One turn sends every row of this set to another row. A few are shown first. Where does it send the rows asked after them?
garuk: [-22  10 -29 -16  23   0 -13  -5  12  -9 -10   5  17 -10  14   4  -8   3]
nef: [ -1 -40  -8  34  11  -4  13  -6  10  12   3   9  21   9  26  -2  -8  16]
vafab: [  0 -44  -5  38  26  -4  14  13  29  10 -10  11  24 -10  14  14  -7   4]
Pusud: [ 11  32   7   4   5  -4  -4  12  16   2   9  21 -18 -16 -18   6 -13  -3]
dov: [ 52 -20 -27  11  -5  -3  13   0   9   6  -8   5  29  -1  -5  -3  32   5]
sonub: [ 35   4 -19 -16  20   8 -27  27  31  11 -25 -13   7 -12  -5   7 -14   1]
tivas: [  2 -22   2  30  12  12  -5  11  -5  17   1 -30   7   3  32   7  -3  16]
mevap: [ 11  30   6   3  -3  -5  -1   3  13   0  10  23 -17 -11 -15   1 -19  -2]
kul: [ 23 -23  24  -5  -4   8   2  16  11  -1  44  -6  23   1 -14   7  15   1]
daz: [  1   5 -27 -12  -6   7  14  19   1  22  24 -22  10   6 -35   2   5  15]
matiz: [-21   9 -28 -14  26  -1 -11  -1  18 -10 -13   5  17 -14  12   8  -8   1]
safi: [  2 -30   3  35  19   9   0  26  19  12 -16 -27  13 -20  21  23  -7   1]
Kodu: [ -1 -37  -4  29  -8   2   9   0  11   8 -17 -21  15 -11  29  10 -23   6]
navok: [ 21 -34  17  -8 -23   0  14   5  21  -7  32   2  30  -8 -14   5  -1  -5]
vugan: [  5 -14  15  26  -6   1   2   4  26   3   2  -8 -24 -12 -20  14  39  -1]
Rozir: [  3 -23   9  23 -23  -6  11  -8  29  -1  -6  -2 -19 -16 -19  11  26  -5]
rege: [  4 -16  12  23 -22  -2   4 -11  15   2   6  -6 -24  -3 -14   3  34   3]
dib: [ 55 -15 -26  14   7   0   8  11  10   9  -5   1  28  -2  -8   1  39   6]
suda: [-22  12 -26 -14  29   1 -15   2  14  -8  -8   2  17 -12  13   8  -5   4]
teko: [  2 -31  -1  38  39   5   2  15  10  16   8   4  17   6  20   8   8  15]
Lozo: [ 34   9 -21 -22   7  10 -27  10  10  14 -10 -13   2   9   5  -9 -13  15]
zemi: [  2  -1 -26  -9   5   5  16  36  21  16  10 -20  13 -14 -45  16   5   2]
Kiba: [ -1  -9 -32 -12 -22  -2  26  13  17  13   7 -16  17  -9 -39   7 -11   4]
Zeg: [ 32  -6 -26 -22  -7  -1 -16   4  28   6 -28  -7  11  -6   1  -3 -29   2]
tonud: [ 22 -30  23  -3  -1   5   7  25  29  -5  31  -3  29 -17 -22  17  10 -10]
muk: [ 52 -20 -27  13   1  -4  13   8  19   6 -14   4  31 -10 -10   4  32   1]
rul: [ 10  27   5   3  -2  -8   1   6  20  -1   4  24 -15 -21 -18   5 -23  -5]

zemi -> daz
Kodu -> safi
Now find these:
Zeg -> sonub
matiz -> suda
rul -> Pusud
vafab -> teko
tonud -> kul
dib -> dov
vugan -> rege

One turn sends every row of this set to another row. A few are shown first. Where does it send the rows asked after them?
sig: [  2  53   3  15  12 -14   0   0 -20  -5 -39   8 -27 -27  -9  -2  19   6
 -26 -23   9 -22   6  46  -5  -6  -1 -14  16  17  20  14  24  21 -20  10
  -4  -6 -22  31   0  10 -26]
reme: [-24  27  16   0  14  27  -1   0 -10  -3 -16  -8 -18   2  13  11  -7  23
  19 -27   6 -20   2 -20 -12 -28  23 -33  35   4  13 -30 -43 -14  -3  25
  37  13 -16 -10   6 -18   9]
lef: [-15  29  29 -10   4  33  -2 -14   1 -10  -4 -27 -24  12  19  -2   5  23
  25   2  19 -25  -8 -17  -7 -29  27 -28  41  10   1 -25 -25  11  -1  18
  15   9 -16 -18   5 -26  -6]
Pab: [ -6  45  -8   8  -1 -15 -13   8   2  -1 -25 -13 -37 -23 -12  17  18  -5
 -14 -29   8 -14  10  45 -25   4   4 -20  20   7  23  22  25  24 -19  13
  11 -11  -6  54  19  24 -21]
filek: [-13  10 -18   1  12  10  -2  -7  17 -15 -35  18  -9 -19   3   1  28 -14
  -8 -35  -4  -5 -12  36 -25 -10   8  10   3  -8  17  26  29  34 -13  -9
   4  -3   5  31  12  29  -4]
Kaver: [ -3  38   1   2  13 -13 -14   9   2  13 -33 -18 -38 -10 -19   7  25   2
 -19 -26  20 -15   3  48 -18  -3   2 -18  22   5   3  18  31  39 -16   5
  -6  -7  -3  38  16  33  -7]
rov: [-19  34  19   1   7  26  -5  -8  -6  -8 -13  -6 -19   3  13   8  -5  22
  20 -17   5 -23   4 -22  -8 -27  22 -29  40   0  15 -26 -42 -12  -2  24
  42   8 -16  -6   4 -26   4]
keko: [-16  19  22  -5  -2  37  -1 -15  -3  -5  -4 -27 -31  15  18   1   6   9
  27 -10  11 -18 -16 -16  -8 -37  26 -21  37   3   0 -26 -17   7   1  24
  18  11  -7 -25   5 -27  -4]
Savu: [ -6  10  26 -11  -7  19  -3   1  18  21   3 -40 -29  20   6  -4   0  -8
   9  -6  12 -19  -9 -23 -19 -35   6 -26  40  -2  10   2 -43  28   9  26
  29  -1   9   0 -13   9  22]
bodab: [-17   8  31  -7  -5  25   8 -10 -13   1  -8 -16 -31   1  11  -2  -2  26
   5 -28  18 -28 -13  -4   5 -35  23 -30  36  10  19 -18 -50  19   4  14
  13  16 -30 -20  -7 -34  -3]
Lem: [-21   7  17 -17 -20  10  -5   4  23  13  -6 -38 -29   8  10  10 -15   1
  10 -22   0 -13   1 -15 -17 -37   5 -38  36 -10  23  -4 -54  22   9  21
  42   1   1  18 -12   2  11]
piv: [ -6   4  17   1 -33  13   6  -6   7  26   4 -33 -34   5   8   8  -6   2
   9 -15   1 -19  -3 -20 -11 -30  16 -29  42   8  25   1 -61  34   7  19
  17   4 -16  -1 -13 -11   2]
mumo: [-13  21  28  -4  -1  23   3 -12 -10   0 -15 -10 -23   2  10   0  -7  37
   5 -20  19 -26  -2 -10   3 -28  17 -37  42  10  14 -23 -51  16   2  10
  18  17 -31 -17  -7 -29   2]
vekov: [ -2  53   3   7  18  -9 -14   0 -10  -2 -45   0 -34 -20  -8  -1  21   8
 -19 -21  17 -15   6  42  -4  -9  -4 -16  23  11  -4   0  41  27 -15   8
 -11  -6  -7  26  10  19 -17]
bapi: [  3  -2  -4  -2  11  10  17  -1   6 -11 -18  32 -19 -20 -10   6  35  -7
 -18 -35  16 -10  -6  37 -19   0   1  -3   9   6  17  34  16  41  -8  -5
 -20  -7  -8  38  15  19   4]
ludob: [-16  13  24  -6   1  25   7 -12 -12  -1 -13 -17 -23   1  16   5  -6  41
   8 -26  21 -26  -6  -7  -3 -24  24 -41  38  20  16 -23 -46  16   1  15
  15  14 -33 -18  -1 -25  -1]
nipin: [  7  45  -5  18   3 -19  -3  11 -15  14 -27  -3 -31 -24 -26   4  17  -4
 -26 -29  14 -13   6  44 -17  -2  -4 -15  18  12  24  28  13  36 -20   8
   0  -5 -14  35  11  28 -10]
vig: [  1   6  14  -8 -28  10   9  -7   9  20   6 -36 -27   8   5   5 -13   0
   7  -9   6 -14  -4 -16 -15 -36   1 -36  39   7  29   9 -56  38   5  23
  23  -1  -8   2 -12  -7  11]
Zemu: [ -2   3 -22   3 -10   7   0  -4  10 -14 -28  36 -19 -31  -4  16  12  -4
 -14 -47   3  10   0  36 -17   3  -3  -8  14  -6  21  21  15  37   0  -5
  -2 -10   6  39  16  22   2]
nupe: [-24   6  16  -6 -16  11  -8   0  20  24  -7 -31 -36   9  12  16  -6   2
  13 -25  -6 -20   2 -22 -15 -30  20 -30  42 -12  17 -10 -56  14   8  19
  38   0  -7  14 -10  -3  10]
Runuv: [ -8  50   0   5  15 -10  -9   2  -7 -12 -37   6 -34 -29  -3  11  20   4
 -17 -25  15 -19  16  44  -7   0   2 -23  25  11  10   3  33  11 -16  16
   0 -13 -11  52  14   6 -24]
von: [-13  27  27  -6   7  37   1  -8  -5 -10  -1 -27 -23   8  20  -2   6  18
  26  -5  16 -23 -11 -20 -15 -25  30 -27  36  18   2 -24 -24   7  -2  26
  16  13 -12 -22   9 -19  -6]
tanit: [ -4   9 -22   0 -11   8   0  -1   7 -16 -28  39 -23 -35  -7  18  16  -2
 -10 -46   1  10   3  31 -17   0  -7  -8  11  -1  18  20  17  38  -5  -5
   0  -4   0  34  24  22  -1]
Nogam: [-10  10  22  -3  -9  20  -3   2  15  29   3 -36 -35  18   8   3   7 -10
  16  -4   6 -21  -7 -28 -18 -33  19 -20  43  -4   4  -5 -45  23   7  22
  16   1   1  -9 -10   4  14]
vufe: [ -8   5 -12  -1   7   7  -1  -4  17 -16 -32  19 -14 -14  -1   0  27 -11
  -9 -36  -7   3 -14  35 -23  -3   8   8   0 -12  13  25  26  35  -6  -8
   2  -7   9  32   9  31  -1]
Fas: [  3  -2  -5  -3   6  10  15   2   8 -15 -15  28 -16 -24  -4   1  29 -12
 -18 -33  15  -8  -9  38 -17   1   4   0  11   1  20  34  14  45  -4  -5
 -21 -11   0  38   9  21   0]
Suvep: [ -4  -1  -7  -1  10  13  13   3  10 -11 -18  27 -11 -29  -3   2  32 -15
 -19 -32  20 -13  -7  40 -17  -3   6  -2  14   7  19  33  16  45  -6  -6
 -22  -5  -3  39  13  17  -1]
zana: [-23  21  16  -1   3  30  -4  -6 -10  -3  -8  -2 -32  -1  15  14  -6  13
  14 -33  11 -23  -2 -16  -5 -29  21 -28  43  -4  17 -28 -44 -13   4  28
  41   5 -11  -9   2 -30   8]
fusut: [-10  10  -9  -3   7  10  -3  -7  17 -20 -31  20 -19 -14   1   5  34  -5
  -8 -37  -4  -4 -13  36 -26   0   5   8  -2  -6  13  27  29  33 -10  -9
   6  -1   4  31  10  33  -7]
ved: [ -6   6 -26   7  -6  10  -5  -5   9  -9 -33  36 -15 -38  -2  15  12  -6
 -16 -48   6   6   2  35 -15  -1  -3  -7  19   2  21  19  17  41  -4  -5
   0  -5   3  36  21  21   3]

zana -> keko
Fas -> Zemu
Now find these:
ved -> filek
piv -> nupe
lef -> mumo
Runuv -> vekov
Kaver -> nipin
fusut -> bapi
ludob -> reme
vig -> Lem

One turn sends every row of this set to another row. A few are shown first. Where does it send the rows asked after them?
tun: [-20   8  -8  40 -16  34  17  -8   0  -8  -7 -50   4 -13  31   8  10 -18]
Vuno: [-22  11 -17  34 -16 -11 -10  -4   1  23   4 -25  14 -11  23  20  -5  39]
pir: [ -3 -32  28   1 -35  39  28 -13  -8  13   4  -8  35  -2  21   7  20  23]
somi: [  1  12 -12  27 -12   6  16 -15 -44  12 -11  -5   1   8   8  -1  20 -33]
daga: [-24 -24  15  -3 -27  38  26 -26  -9  13   0   2  23   9  23  12  40  24]
Lizin: [-18   9  -2  32 -22  28  21  -1   1  -1  12 -40  -7 -15  40  14   3 -20]
Bevun: [-28  -5  -9  34 -15  25  20  -3   2  -4   7 -48  -3  -5  33  25   1 -10]
pok: [ 12  24  -7  37 -11  17  20  -3 -35   1  -2 -10  -8  -5   2   3  23 -23]
zik: [ -4 -28 -12  38 -38  20 -15  -2 -22  26 -13 -31  23  15   9  -4  34  35]
Tumag: [ 19  17  -9  30 -11  15  20  -5 -40  11 -15  -8   1  -4   1  -1  21 -22]
Tos: [  5 -22  -1  15 -31 -11  30 -22 -16  20 -30  20  -1  -4  38   4  13  12]
Liko: [-18  14 -20  42 -19  -1  -8  -6  16  14  -1 -23   2 -13  19  14   6  43]
vitat: [ -5 -20  -1  21 -42 -12  36 -17 -10   5 -28  17  15  -3  40   0  10   1]
mil: [ -4 -13 -15  27 -42  30 -16 -15 -24  30   2 -36  20   8   8 -11  38  31]
Rumak: [-13  17  -8  29 -22  -7 -19  -3   8  22   5 -30  10 -14  16   9  -2  37]
bulev: [-22  12 -10  24 -26  -5 -14  -3   1  24   5 -34  14 -18  19   7 -13  33]
zikib: [ 26  13  -6  44 -15  13  24  -8 -28  13  -7  -2  -8  -1   7   4  19 -23]
lov: [ 15  13  -9  36 -12  15  23 -15 -35   8  -3  -3  -8   1   0   9  18 -28]
delo: [  1 -11  -5  14 -26 -14  41 -20 -16  17 -31  16   7  -6  23 -13   8  17]
durim: [-15 -26  18   0 -31  39  28 -20   5  12   9   3  31   1  18   8  34  16]
Pefak: [-11  10 -13  31 -20  -6 -12 -11   1  26   7 -30  20  -7  16  10  -4  47]
vadap: [ -3 -14  -1  35 -37  24 -23  -6 -19  25  10 -25  28   6   6  -7  47  23]
tofo: [-19   8  -5  29 -14  34  18  -6   0  -6   3 -37  -2  -7  33  33  -6 -11]
Mesuv: [  3 -17 -10  29 -50  29 -17  -8 -14  21  -2 -23  27  15   8 -10  46  22]
zosu: [-20 -23  22  -3 -26  37  31 -20 -11  16   4   4  28   4  25   5  27  28]
Gav: [  2 -12  -4  24 -25 -11  33 -19 -22  14 -38  13   9 -15  39  -9   7   9]
limun: [-18 -28  22  -5 -23  33  27 -22  -3  13   1  14  25   5  21   8  23  13]

Liko -> somi
mil -> Lizin
Now find these:
Pefak -> pok
zik -> tun
daga -> bulev
durim -> Vuno
Bevun -> Gav
lov -> zosu
delo -> vadap

One turn sends every row of this set to another row. A few are shown first. Where does it send the rows asked after them?
vop: [ -9 -27  -8  10   7   6   7  -8 -32  -2  16 -12  18 -14  -3 -18  10  11
 -24 -10   9   5]
megif: [ -4 -36  -3   6   8 -10 -28  -4  -2   8  -4 -21 -19 -16  14   6 -15 -11
  -6 -38  -1  -5]
Nifir: [-11 -31 -13  16  16  13   9  -7 -29  -3  14  -9   6 -17   9 -12   2  18
 -22  -4   6   9]
giran: [ -3  39 -11 -13  -9   5  -1   6  22   4  -6  15 -15   8  -4   8   1  11
  25  25 -22  20]
Niv: [ -3  32  -8   9 -14  11  12  -5  28  11  -3   4 -19   8 -27   1   5   1
  24  27  10  18]
Midum: [  5  30 -13  -6 -25  14   7  -6  19  11   3  14 -14   9 -25  -2  10  10
  18  17 -15  14]
pino: [-20 -20  -7   3 -10   4 -29  -6 -16  -3  -5 -15   6 -14 -20 -12 -29  12
   6  10 -15   0]
vugi: [  7   5   8  -9  16  20  16  13  -8   2  21  15   0  24   4  12  36 -22
  -4 -19  13  17]
Sug: [ -2  12  36  11   8  -6  14  11  28  10  -1  17 -10  20  13   8   9 -14
  29   0   5 -18]
mezik: [-19  18  29  10  10  -3  -4   8  29   5   1  -3 -17  15  23   7  -3 -22
  30   8 -13 -20]
dogeg: [ -4 -26   0  21  21  -8 -26 -19  -6   3  -1 -20 -14 -21  19   2 -26 -18
  -1 -18 -11  -2]
Zoge: [-13  42  -8  -1  -3 -12  12   1  37  10   5  19 -12   6 -14  -6  11   2
  13  14   3  11]
birak: [ -2  34 -11  -8  -8  -2   4   6  21  11   3   4 -13  15 -25  -1  15  25
   0  27  -6   8]
Lub: [-23 -17   4   5 -19   5 -19   6 -16   0 -23  -7  11 -11  -8 -13 -32  15
  14   5  -7  -7]
Nepap: [  7  11   3   0   5   9  24  14   2 -12   5   2 -12  23   1  16  41 -24
  -8   0  19  25]
roz: [-14 -34 -12   4  11   3  -1  -3 -30  -7  13 -13  14  -6  -1 -11   0  13
 -29  -8   2   7]
lokul: [-13  -2  14  -1  11   8  18  12   1  10  16  14 -14  12  13  34  40 -14
 -11 -16  10  22]
fom: [-17 -15 -19   0  11  10   7 -10 -15  -2  14 -16  13 -15   3 -26   3  15
 -28 -11   8   5]
loruk: [ 10  15  10 -16  11  24  20  10  -5  -5  19  11  -7  14  10  25  42   5
  -2  -5   3  22]
Mupu: [  5  11  20  32   2  -4  10  13  29   7   3  -5 -23  28  29  10   2 -16
  30  -3   6 -10]
Goz: [ -8 -33  -3  22  15 -17 -22  -8  -5  10   3 -19 -10 -13  21  -4 -18 -20
   0 -26  -1  -7]
bodi: [  1   6   7  14  10  -2   4  16  31  15   5  11 -23  25  32  -2  -5 -23
  35  -3 -10 -17]
bot: [  1  11   9  -8  -2   1  13  19  14  -6  14  12 -21   8  -4  24  52 -11
   3 -17  12  10]
Dizos: [  4  10  21   0  30   2   5   4  26  19   4  12 -20  19  36  16  -2 -16
  31  -2  -4  -7]
Falor: [-17 -14 -11  12 -21  -4 -26   3 -14  -1 -13 -13   7 -16 -18 -12 -23  11
  15   9 -10  -2]
Ginuf: [-10 -12 -11  14  -8   1 -28  11 -21 -10 -15 -10   7 -12 -16  -7 -28  20
   8  12  -9   5]
neguk: [-15 -39  -2  19  10  -8 -23  -9  -6  10  10 -17  -9 -11  20   0 -27  -5
  -2 -24  -9  -6]

Zoge -> Sug
Nepap -> Niv
Now find these:
mezik -> lokul
vop -> Falor
pino -> neguk
Nifir -> Ginuf
Midum -> bodi
giran -> Dizos
fom -> Lub

